In the rows, 128 means zero.
Each row of Z is roughly a mix of the hidden directions of one of 4 groups.
Z:
[[126  95 113 129 192  90 118 110 143 132 109]
 [152 165 121 105 167 122 147  78 128 109 151]
 [ 99 114 110 138  86  89 120 139 142 180 121]
 [145 114 148 121 111 111 160 109 183 118 171]
 [103  89 132 139 178 124 144 160 163 106 119]
 [108  86 139 144 112 154 122 137 191 145 120]
 [118 118  86 162 102 131 128  88 170 139 106]
 [165 173  96 149 133 144 158 151  97 145 127]
 [136  85 174 114 159 120 120 157  95 142 150]
 [121 148  85 138  93 147 138 110 185 120 114]
 [116  76 137 145 164 125 109 113 124 152 175]
 [127 157  91 164  83 125 150 124 152 159 111]
 [101 123  87 151 153 136 143 181 143  99 138]
 [164 152 145 135 135 126 151  76  81 123 137]
 [114  96 120 153  90 124 124  99 168 160  96]
 [155 132 144 110 123 133 103 124  56 125 152]
 [135  80 127 170 118 130 107 146  89 140 162]
 [121 164 149  86 141 125 190 138 132 117 124]
 [151  71 156 123 137 115 125 103 104 167 146]
 [108 137 131  63  98 130 119 149  96 100 131]
 [132 170 103 138 160 135 167 143 174 117 110]
 [116  98 117 150 129  98 127 100 174 159 166]
 [166 159 115 115  93 138 134 155  74 140 132]
 [141  90  88 165 133  95 125 159 162 134 131]
 [152 133 118 138  92 140 159 192 104 129 131]
 [150  85 101 152 133 131  97 157 107 171 118]
 [154 132 145 172 153 122 119 104 166 171 108]
 [153 137 106 196  90 134 122 122 146 136 130]
 [ 77  97 130 124 146 122 124 124 171  82 128]
 [116  68 110 107 111 119  94 112 157 105 142]
 [127 127 134 149 159 114 162 109 185 113  93]
 [131  95 161  99 152 134 102 124 100  91  92]
 [ 86 130 139 133 112 128 137 137 189 106  92]
 [145 140  84 169 114 178 124 141 149 104 132]
 [ 99 111  72 139 132 131 105 123 151  80 118]
 [179  95 116 155 139 131  91 115 103  98 136]
 [125 131 134 142 101 136 195 127  89 158 126]
 [ 80 106 130  96 170 105 123 163 116 108 122]
 [105 113  78 102 129 103 120 157 152  85 127]
 [ 63 141 151  88 130 110 134 127 149 110 109]
 [ 69  94 107 140 108 101 101 132 154 125 127]
 [ 83 130 102 116 142  98 131 170 157 139  94]
 [ 78 111 183 106 130 125 126 125 161 139 107]
 [ 65 121 162 108  93 123 106 119 111 119 117]
 [124 112  98 101 165 103  78 148 116 100 122]
 [176 151 136 106 169 153 157 133 110  98 119]
 [102 191 130  99 135 143 128 116 142  95 101]
 [150 178 132 101 109 163 138 139 167  99 123]
 [153 112 139 104 182 135 113 135 100 106 170]
 [154 135  92 177  96 151 101 130 144 144 104]
 [128  84 152 153 123 118 139 120  77 164 151]
 [ 94 143  98 129 118 135 169 136 172  87 119]
 [ 85  70 134 105 109  94 126 118 136 119 145]
 [119 123  98 111 139 112 124 167 132  75 171]
 [164  94 186 121 139 117 130 128 104 153 153]
 [116 136 129  95  67 133 129 151  90 157 132]
 [129 171 136 118  69 117 154 108 133 161 136]
 [109 111 117 166 143 128 115  66 162 143 127]
 [122 164  92  95  85 142 124 115 139  87 117]
 [113 171 155 112 161 164 150 113  90 113 122]
 [107 165 157  94 130 128 137  76 103 154 120]
 [119 119 157 121 142 104 173 175 145 164 144]
 [175 155  97 115 165 121 148 119 120  88 112]
 [104  72 140 137 167 117 134 144 167 109 125]
 [106 101 140 126  95  97 172 173 141 124 146]
 [137 123 114 105  96 128  63 129 135  89 142]
 [100 160 120 115 159 152 103 113  86  90 142]
 [ 98 137  96 105 139 123 120 165 156  74 135]
 [129 131 165  74 164 112 110 149 102 107 141]
 [173 159 107  97 144 118  91 126 103  95 131]
 [123  99  99 184 131 126 111  99 167 140 141]
 [112 119 163 143 132 131 163 100 136 189 112]
 [128 117 129 100 151 138 144 196 121 105  98]
 [132 140 114 124 175 133 131 134 181  80 139]
 [109  96 101 123 138 129 106  95 169  86 103]
 [ 86 132 163  76 127 110 134 130 112 120  89]
 [111 122 132 126 190 121  93 133 132  95 164]
 [110 124 103  86  90 108  78 126 105 128 145]
 [145 123 126 160  96 151 101 129  63 137 125]
 [154 127  86 176 125 137 104  85 133 148 116]
 [111  84 162  91 115 103 100 116  95 142 120]
 [118 177  95 100 142 138 137  86 135  99 106]
 [ 85  99 119 146 123 103 121 122 186 130 102]
 [145 100 160 117 188 124 100 107 105 116 140]
 [ 97 100 103 156 110 122 119 113 191 127 120]
 [163  95  97 166 100 149 109 125 157 111 150]
 [ 93 138 132  92 118 119 180 130 146 135  83]
 [100 136 106 127 136 117 112 120 203 108 129]
 [131  61 130 143 155 115 123 143 168 108 131]
 [120 172 104 122 115 130 153  83 165 113  99]
 [140 128 115 108  89 132 111 107  64 111 150]
 [132  88 152 125 151 101 132 179 104 133 162]
 [107 130 114 134 156 103 162 144 185 123  95]
 [160 153 118 124 121 129 160 106  76 171 129]
 [135 136 147 115  70 124 155 128 123 179 151]
 [161 146 127 169 172 124 152 117 143 105  91]
 [110 123 166 148 125 117 125  99 161 157  76]
 [106 169 154 144 138 141 162 111 160 146  88]
 [150 108 138 187 170 135 146 113 141 155 139]
 [196 150 146 134 135 129 129  93  96 125 123]
 [103 112 147  83  86 131 111 152  89 142 145]
 [105 108 134 131  62 131 113 163 105 150 133]
 [113  58 145 117 124 116 100 133 163 139 127]
 [112 176 115 143  98 168 163 119 157 116 116]
 [129 117 119 111 105 139 150 148  55 116 149]
 [ 97 181 148  98 114 130 138 108  87 145 128]
 [137 136 128 163 160 116 119 100 184 119  94]
 [122 129  66 165 138 131 117  97 160 107 137]
 [ 91 158 152  98  98 122 150 120 170 101 137]
 [111 106 137 107 182 123 143 155 149  81 120]
 [138 101  66 110 103  98 103 112 115 111 121]
 [192 144 149 135  96 145 120 114 120 166 123]
 [127 149  74 100  84 101 126 106 152 122 127]
 [109  98 185  94 147 139 118 148 114  97 120]
 [104 117  64 112 118 123  96 140 120  90 136]
 [ 88  89 170  93 110 135 109 146 105 133 116]
 [160 119 138  91 149 129 117 113 108 182  94]
 [144 109 147 117  80  80 160 116 136 159 135]
 [132 137 146 100  80 140 129 164  83 156 132]
 [ 72 101 102 118  80 118 114 137 137 122 148]
 [121 129  77 167 149 124 157 110 160 101 142]
 [182 125 143 135 149 161 137 120  85  97 140]
 [112 154 100  86  74 116 124 118 111 158 129]
 [105 139 133 130 130 152 173 162 180 101 123]
 [146 139 144 150 178 128 133 116 172  96  95]
 [ 82 147 150  88 105 121 125 142 103 141  86]
 [123 141 163  93 161 167 133 120  79 117 122]
 [ 87  89 141 120 173  98 119 124  99 117 107]
 [109  87 140  89 126 114  76 137  95 138 131]
 [ 95  93 171  84 111 124 134 151 112 153 122]
 [153 138  99  87 112 109 101 113 159  85 143]
 [ 72 158 120 131  81 147 101 141 129 146 124]
 [138 123 103 145  84  82 126 123 160 169 119]
 [115 133 114 176 191 135 136 103 143 131 146]
 [129 113 109 136  81  65 112 123 140 153 138]
 [ 65 140  98 136  95 122 143 121 163 121 137]
 [119 149 142 167 137 152 158  85 171 146 129]
 [177 137 171  91 130 142 157 101 124 108 134]
 [159 169  78 124 125 116 135  94 118 161 141]
 [ 72 126 107 159 108 153 129 139 169 110 117]
 [158 121 144 116 144 118 111 159  63 142 149]
 [107 123 103 143 138 117 112 153 177  75 114]
 [109 105 143 133  76 142 130 171 105 162 147]
 [160 155 121  78 133 118 131 169  92 109 120]
 [156 140 114 117 109 129 124 126  83 184 161]
 [123 140 162  85 109 156 158 173 104 132 135]
 [139 179 122 100 165 136 135 155 159  94 120]
 [122 131 124 114  66 126 125 135  81 165 127]
 [189 114 143 129 150  94 134  93 144 123 104]
 [ 87 172 134 141 108  93 154  88 130 134 122]
 [181 133  84 178 141 120 139 126 131 128 144]
 [123 132 167  71 148 159 138 137 150  97 123]
 [116 100 107 177 104 130 122 103 181 138 133]
 [117 167 122 124  82 101 121 125  84 158 150]
 [139  93 151  98 119  81  92  97 109 141 124]
 [ 96 134 166  86  89 123 163 144 146 138 141]
 [ 99  69 145 106 146  87 117 129 145 141 112]
 [167 110 120 156 164 108 102 145  83 108 125]
 [147 152  75 163  97 152 141 130 148 106 146]
 [163 113 177 129 181 132 116 116 101 132 118]
 [112 127 171  83 182 109 133 138 113 120 136]
 [179 101 115 159  99 116 103  99 139 153 143]
 [146 145 156 108 117 114 104 126  62 158 134]]
Which three rows in each list fit none of the groups? Every other row fits one group, some only roughly. Give them in the order they come.
  * Q_950: [121 122  94 155 145 125 158 102 187 110 110]
  * Q_169: [161 106 109 182 126 118 104 119 100 159 152]
  * Q_912: [ 93  83 136 128 160 110  84 104 139 108 115]
  * Q_749: [ 94 112 132 153 126 119 116 113 194 159 125]
  * Q_433: [ 92 134 131  99  95 107 111 149 173 113  94]
  * Q_719: [121 173 145 106 152 141 145  80 163 123 107]
  * Q_272: [163 117 156 111 155  87 125 146  80 148 132]
  * Q_438: [166 113  92 164 130 116 107  84 155 136 147]
  * Q_645: [113  86  92 156 101 135 102 110 171 135 137]
  * Q_602: [111 119 120 115 123 100  87 126 181 117  85]
  * Q_580: [150 115 116 146 199 122 137 103 130 103 146]
  * Q_247: [103 134 107 157  92 142 147  93 171 158 137]
  * Q_880: [141 157 177  96 136 100 146 103 103 160 120]
  * Q_265: [141 126 132 169 115 156 184 155 123 159 136]
 : Q_950; Q_645; Q_247
  * Q_550: [153 102 155 114 128 112 147 125  63 158 130]
  * Q_123: [180 121 107 171 147 124 117 100 108 150 153]
  * Q_92: [117 163 123 112  79 157 141 145  83 150 134]
  * Q_420: [144  79 120 161 177 117 113 108 129 106 149]
  * Q_693: [ 98 124 111 136  60 144 123 106 125 160 139]
  * Q_476: [132 105 107 132  89 131 124 177  92 161 150]
  * Q_284: [ 84 110 135 104 135 124 117 162 181 100 116]
  * Q_599: [140 145 147 142 125 133 160  85 118 162 180]
  * Q_412: [129 173 118 139 103 158 138 141  79 161 145]
  * Q_858: [120  77 143 108  96 110 139 182 138 133 128]
 : Q_92; Q_693; Q_476
  * Q_608: [113 105 140  98 176 126 169 169 143 119 133]
  * Q_987: [140 115 176 104 117  93 126 118 129 183 117]
  * Q_488: [145 143  91 170 111 125 125  84 163 142 105]
  * Q_754: [185  88 142 148 142 140 111 102 147 108 112]
  * Q_86: [ 98 140 183  83 141 142 104 132 107 108 126]
  * Q_863: [148 118 109 145  95 148 110 158  91 131 179]
  * Q_227: [ 90 128 115 114 124 130 106 182 142 102  86]
  * Q_631: [153 153 104 177  98 161 150 151 151 141 125]
  * Q_367: [141 121 175 121 119 136 125 143  64 153 146]
  * Q_445: [150 129 152 173 166 132 140  87  96 147 141]
  * Q_691: [162 145 162 157 142 128 108 115  80 152 155]
  * Q_724: [137  75 127 115 143  84 131 112  95 144 160]
 : Q_488; Q_445; Q_691
  * Q_2: [135 147  99  98 158 114 100 148 101 123  77]
  * Q_878: [141 102 109 164 106 132 133 106 193 115 126]
  * Q_89: [140 158 137 152  90 140 153 113  83 167 112]
  * Q_622: [128 103 107 145 173 118  93 116 151  85 153]
  * Q_44: [106 128 168  72 130 108 128 137 169 108 117]
  * Q_331: [106 164 129 139  99 155 165 135 169 161 115]
  * Q_711: [141  91 126 188  98 134 110 106 110 151 115]
  * Q_260: [ 80 155  95 124  77 130 110 101 129 128 134]
  * Q_147: [157 139 114 110  95 103 134  86 175 140 106]
  * Q_572: [169  92 143 121  95 131 123 125  91 173 139]
  * Q_314: [100 120 134 136  67 108 139 138 114 176 140]
  * Q_178: [ 83 124 130 116  60 136 136 125 109 149 137]
  * Q_621: [135 144 152 117 113 176 126 109  87 154 168]
 : Q_89; Q_711; Q_178
  * Q_64: [ 87 103 168 131  89 108 114 146 115 163 116]
  * Q_961: [126 185 117 103 117 179 158 133 140 126 128]
  * Q_698: [175 143 131  89 149 144 119 117 131  74 138]
  * Q_285: [144 133 138 138 122 142 154 170  61 136 141]
  * Q_958: [147 123 115 158 169 127 122 130 148  63 119]
  * Q_113: [138 123 117 135 175 112 118  90 167  84 137]
  * Q_654: [125  96 159 121 116 145 138 153  71 156 155]
  * Q_624: [ 92 138 131 132  69 157 158 141 111 136 102]
  * Q_389: [ 92 157 119  86  93 144 166 154 143 128 134]
  * Q_325: [141 127 106 144  71 108  83 121 109 158 130]
  * Q_696: [ 53 101 128 157 131 127 107 139 128 125 133]
  * Q_345: [ 78 161 105  96 125 107 145 117 154 135  95]
  * Q_946: [161 147 140  87 188 128 137 113 110 119 142]
  * Q_984: [130 136  92 115 172 154  97 107 108  85 130]
  * Q_150: [163 141 118 149 122 137  81 119  70 116 122]
 : Q_64; Q_698; Q_984
  * Q_692: [177 144 148 106 186 138 129 124 104 118 140]
  * Q_319: [120 150 110  86  79 131 128 165 144  95 117]
  * Q_320: [162 175 130 122 109 173 140 149  89 124 126]
  * Q_601: [ 91 118 173  77 118 100 120 148 112 126 138]
  * Q_537: [119 163 125  70  92 146 138 124  91 120 127]
  * Q_574: [119 167 137  91 135 136 163 138 122 142  72]
  * Q_415: [155 138 135 111 191 115 106  89 141 147 132]
  * Q_641: [175 129  91 149  79 128 130 148  97 136 128]
  * Q_79: [174 152 107 107 128 151 127 157  78 123 149]
  * Q_106: [178 158  95 176 131 125 138 113 130 146 109]
  * Q_10: [146 175 151 130 151 153 134 105 155 105  85]
 : Q_601; Q_537; Q_10
  * Q_112: [143 154 127 112  97 159 106 170  87  98 134]
  * Q_680: [120 130 136 115 185 154  92 136 130  82 140]
  * Q_701: [120  70 150  99 163 118 119 160 109 121 110]
  * Q_494: [136 104 155 119 108 119 117 153  91 165 177]
  * Q_514: [133 122 105 117  58  85 133 121 128 138 141]
  * Q_824: [149 123 165  97  81 122 141 115  87 146 107]
  * Q_115: [137 146 135  61 146 155 123 146 114  96 109]
  * Q_933: [122 118  99 149 192 105 114 100 154 131 141]
  * Q_887: [141 149 141  78 159 135 120 145 128  71 124]
  * Q_838: [121  90 132 117 186 106 117 110 165 105 123]
  * Q_229: [ 90 134 151  81  95 100 145 136 156 150 116]
  * Q_170: [100  64 166 145 140 116 104 124 148 132 134]
  * Q_376: [129 170 129 123 101  96 172 108 105 168 125]
  * Q_19: [140 130 120 156 170 132  83  78 152 129 122]
 : Q_680; Q_514; Q_115
  * Q_919: [170 151 132 142 117 153 142 103  82 167 139]
  * Q_781: [116 107 133 101 171  73  93 123 141 116 120]
  * Q_529: [174 162 132 132  84 160 152 130  99 135 139]
  * Q_792: [107 115 114 126  96  92 135 155 182 160 125]
  * Q_605: [ 98 118  97  90 127 168 104 115 149  89 119]
  * Q_211: [150 100 178 105 175 117 101 138 135 124 110]
  * Q_689: [118 101 125 131  77 129 122 162  77 145 147]
  * Q_332: [ 89 105 109 172 116 126  88 109 127 154 156]
  * Q_159: [155 124 144  92 149 143 119 160  81  97 153]
  * Q_464: [101 124 102 163 134 138 129 110 184 101  98]
  * Q_908: [123 157 128 109 113 144 145 147  81 186 127]
  * Q_308: [158 155 121 150 146 129 182 162 131 127 164]
  * Q_151: [100 153 108 111 112 114 120 100 181  88 116]
 : Q_781; Q_211; Q_151
  * Q_302: [153  99 106 154 166 117 109 131 156 101  85]
  * Q_384: [ 83 122 163 119 161 107 117 120 174 121 104]
  * Q_517: [134 188 117  84 116 117 120 109 154 121 100]
  * Q_119: [173 153 119 136 185 142 156 128 127  99 137]
  * Q_446: [146 140  94 108 180 108 145 157 146  94 142]
  * Q_26: [128 158 148 106 137 142 162 168  73 129 120]
  * Q_343: [146  73 168 106 127 160 133 141 124 143 160]
  * Q_657: [ 99  87 150 166 179 143 116 139 137 146 129]
  * Q_741: [133 120  98 171 134 133 121  70 161 121 109]
  * Q_153: [154 141 145  97  96 132 108 146  65 133 120]
 : Q_384; Q_657; Q_741
  * Q_625: [143 143 143 128 182  84 162 120 134 116  97]
  * Q_418: [ 99 105 135 126  86 140  70 106 114 149 131]
  * Q_421: [103 144 123 122  73 112 145 177 105 145 119]
  * Q_576: [124 171 127 110 136 142 170 138 168  92 103]
  * Q_670: [174 114 167 154 149 157 121 105  95 114 143]
  * Q_281: [131 101 156 131 185 124 147 163 162 123 143]
  * Q_827: [ 91 145 145 143 167 123 144  94 172 116 103]
  * Q_823: [136 119 174 151  93 149 128 145  80 158 135]
  * Q_304: [101 131 112 164 135 157 179 119 151 164 116]
  * Q_817: [103 114 114 107 161 129  78 136 152 112  84]
 : Q_281; Q_827; Q_304
